(in the rows, 100 means zero)
Y: rows in 3 groups, each row roughly a mix of its group's directions
Y (132 x 13)
108 83 93 133 67 70 101 65 59 101 110 101 125

110 82 73 113 129 143 86 78 64 74 115 93 89

90 60 107 122 75 79 69 103 113 144 97 127 100

43 106 82 105 107 72 137 130 98 111 98 111 112

106 137 100 94 117 121 136 97 92 47 109 73 99

96 89 76 122 112 51 148 111 82 90 103 111 118

108 81 98 133 70 72 104 68 55 103 109 102 128

109 75 84 113 97 111 80 97 133 147 87 112 57

103 78 112 96 78 80 72 79 117 159 86 91 82

113 142 96 90 108 99 129 111 85 40 113 101 101

93 94 72 124 115 59 150 106 81 90 109 111 123

95 89 94 143 67 65 94 74 65 110 127 95 111

125 133 103 95 96 127 122 82 118 107 109 65 53

105 145 120 79 77 141 109 81 130 105 84 102 121

134 107 87 110 104 159 95 65 82 80 101 93 110

95 76 89 93 95 86 69 92 110 162 70 107 85

87 94 44 66 86 74 78 92 108 103 85 76 81

112 140 102 85 96 86 124 118 75 49 127 109 108

125 123 107 87 81 152 97 66 113 68 99 91 114

109 83 130 140 83 90 125 74 69 100 120 106 134

98 69 87 104 85 86 68 104 114 158 89 123 84

72 138 102 100 103 144 69 82 110 119 131 87 108

97 63 136 140 73 85 77 81 125 114 102 108 109

97 91 85 122 73 54 98 62 68 106 127 103 115

116 114 122 75 131 145 104 126 128 86 72 87 106

117 100 153 135 112 130 114 106 85 99 114 123 124

107 103 108 56 124 139 90 129 132 90 75 95 84

100 87 116 142 81 76 118 71 66 114 117 114 132

82 91 51 54 99 77 84 84 122 111 85 97 81

99 110 81 49 122 117 79 127 129 99 73 92 77

119 95 103 120 79 32 100 122 102 124 99 88 109

99 76 67 98 110 113 86 113 114 151 75 113 65

95 103 96 112 121 124 122 134 93 51 115 139 110

131 76 125 94 70 58 81 129 122 109 83 87 90

47 126 66 106 114 103 139 101 80 87 98 104 113

124 110 92 138 81 88 97 89 56 97 104 69 137

84 98 48 64 95 76 67 89 116 112 87 99 80

80 59 83 114 127 59 93 120 72 104 114 112 76

88 52 89 115 112 50 100 123 76 93 109 97 78

95 113 98 113 117 118 135 125 86 39 115 108 109

100 102 133 103 86 83 98 92 82 59 116 98 157

99 90 87 134 66 63 93 76 62 104 132 96 108

71 119 65 116 128 126 127 79 75 88 123 108 119

83 93 53 54 100 79 76 87 123 114 83 100 82

63 104 114 80 82 67 131 122 107 105 56 108 87

114 101 159 138 103 118 124 101 87 88 116 107 123

92 87 94 142 67 63 94 71 68 112 120 101 114

101 119 79 92 138 145 131 118 102 74 98 104 72

97 59 119 121 74 83 68 101 115 141 92 127 103

101 106 96 62 124 136 97 134 134 92 73 92 76

81 84 60 52 91 63 105 77 116 102 95 94 83

104 109 136 100 76 68 101 88 80 66 119 87 143

93 108 99 56 129 124 90 126 141 102 72 104 80

75 68 105 100 117 43 91 128 96 116 112 109 75

95 93 55 83 80 61 62 69 93 109 99 83 104

82 110 108 96 91 46 92 141 128 132 105 104 106

86 85 52 74 76 60 85 75 101 104 94 78 91

116 97 147 138 97 115 135 97 77 87 118 106 126

111 104 133 124 122 152 86 130 105 118 84 119 111

99 103 72 101 131 141 113 110 120 118 84 107 51

74 111 104 119 109 46 91 112 102 140 128 82 102

38 151 90 95 102 99 93 98 101 112 114 87 104

110 108 99 139 71 73 111 86 61 79 128 75 110

106 83 100 137 68 72 104 68 58 101 108 104 127

94 77 127 113 69 76 77 72 122 142 111 91 82

109 134 110 86 96 85 121 114 73 46 123 109 120

121 105 152 128 119 124 105 103 87 110 117 120 135

111 112 143 128 120 146 123 129 103 91 102 118 100

92 109 79 57 122 123 92 131 134 100 74 97 71

99 99 105 64 123 139 112 135 131 92 74 102 75

105 81 95 136 66 73 105 63 62 97 113 102 123

100 111 129 119 86 90 114 101 90 46 133 106 135

107 90 143 144 92 101 130 83 79 99 123 112 128

113 127 116 107 75 55 95 119 130 135 103 88 123

96 130 102 85 107 97 125 109 69 47 119 92 133

92 99 88 137 73 55 104 77 64 109 129 103 108

114 68 96 113 94 40 136 119 89 92 85 109 103

97 71 141 117 66 69 75 87 113 132 102 113 96

90 77 79 100 128 139 115 78 61 67 89 108 81

78 98 92 119 122 41 92 114 89 134 126 102 94

102 109 87 55 126 133 94 131 134 99 82 91 77

132 93 105 109 83 34 122 117 105 106 83 108 111

101 96 137 109 62 54 79 85 90 100 107 100 136

111 143 99 86 102 89 125 112 79 44 122 106 103

117 102 74 90 110 117 90 98 130 134 93 113 43

101 135 96 91 117 107 136 106 82 43 115 84 101

92 110 60 58 112 98 67 113 125 110 69 91 80

92 91 83 114 72 49 86 58 77 109 117 97 116

94 124 101 83 115 118 123 117 67 64 116 95 147

93 57 75 121 128 67 98 117 63 91 109 93 79

110 141 93 86 110 105 128 110 78 45 117 91 115

111 135 109 91 108 109 132 96 85 44 114 74 114

108 131 91 87 116 114 134 107 80 47 111 75 112

123 100 148 121 113 136 133 98 96 81 107 101 130

100 124 104 109 119 124 131 114 92 39 120 108 114

128 74 118 72 82 131 96 115 118 77 56 103 84

99 74 77 111 112 125 80 91 131 147 76 102 73

109 109 120 78 94 163 67 86 118 97 93 83 88

34 146 83 96 102 104 113 98 95 100 105 93 107

113 103 80 89 105 117 102 94 126 135 106 93 36

92 90 86 122 115 38 136 111 89 110 115 109 114

113 79 75 94 121 150 112 91 78 56 85 108 92

121 103 150 87 88 66 89 83 130 130 112 119 93

102 104 48 93 79 58 75 76 77 103 94 81 108

118 138 132 81 72 118 106 85 140 114 89 107 124

100 105 142 148 95 94 137 82 86 93 114 105 129

105 134 85 85 120 121 134 110 81 51 112 81 110

101 92 137 102 64 56 80 87 86 105 108 94 140

99 99 89 114 70 52 113 81 68 86 141 86 97

72 104 119 78 77 74 133 125 116 108 55 113 96

99 98 128 96 68 55 87 93 77 91 113 91 147

48 106 83 111 104 61 138 124 94 111 97 108 111

104 85 100 140 73 72 108 68 58 107 115 111 125

161 63 124 98 98 103 70 103 116 105 100 92 87

112 142 101 84 115 107 126 92 91 43 112 79 103

117 102 118 114 69 38 95 115 103 134 88 96 105

67 79 69 121 136 78 102 107 59 100 116 99 82

68 92 115 87 83 45 119 125 102 108 71 112 83

100 111 123 91 77 78 88 58 105 136 93 54 100

111 85 77 105 128 151 87 74 71 70 114 102 89

37 127 82 90 118 122 78 108 95 99 115 84 88

77 71 57 123 126 106 98 115 55 88 102 91 87

156 68 93 104 102 103 127 93 86 74 74 124 104

99 93 131 96 68 53 83 89 81 96 110 97 144

106 142 95 87 113 117 139 102 89 56 115 75 86

98 79 94 84 89 85 74 86 109 165 83 91 78

34 146 90 99 96 104 114 93 94 107 105 94 107

124 121 134 146 112 134 104 126 76 96 107 103 117

126 119 134 69 62 108 86 105 143 97 80 97 105

92 72 82 100 95 93 71 100 110 164 77 108 84

87 93 54 104 126 134 99 118 112 137 83 112 74

108 90 148 142 99 118 130 87 87 99 117 120 126
which group is each row in? (one row of each group first)
88 110 60 61 112 109 75 116 131 101 75 103 67 -> (9)
120 100 151 83 79 70 88 94 136 130 100 109 93 -> (97)
93 60 97 111 98 109 71 89 122 158 79 99 92 -> (79)

96 76 89 116 103 108 79 92 131 148 73 110 61 -> (79)
103 94 99 96 124 144 72 122 115 134 64 123 106 -> (9)
124 108 111 109 70 76 151 94 105 109 71 118 129 -> (97)
109 103 97 141 67 74 103 88 60 83 125 72 109 -> (9)
93 101 94 103 73 51 122 71 83 75 138 85 93 -> (9)
95 92 106 142 72 64 98 64 71 106 125 111 117 -> (9)
101 80 125 106 61 56 67 84 101 130 104 104 119 -> (79)
84 97 56 90 77 47 88 77 85 106 112 109 82 -> (9)
76 96 75 107 123 100 153 87 66 74 87 118 102 -> (97)
95 75 70 95 112 109 75 106 118 151 79 122 72 -> (79)
117 108 150 143 105 125 120 118 81 90 120 102 116 -> (9)
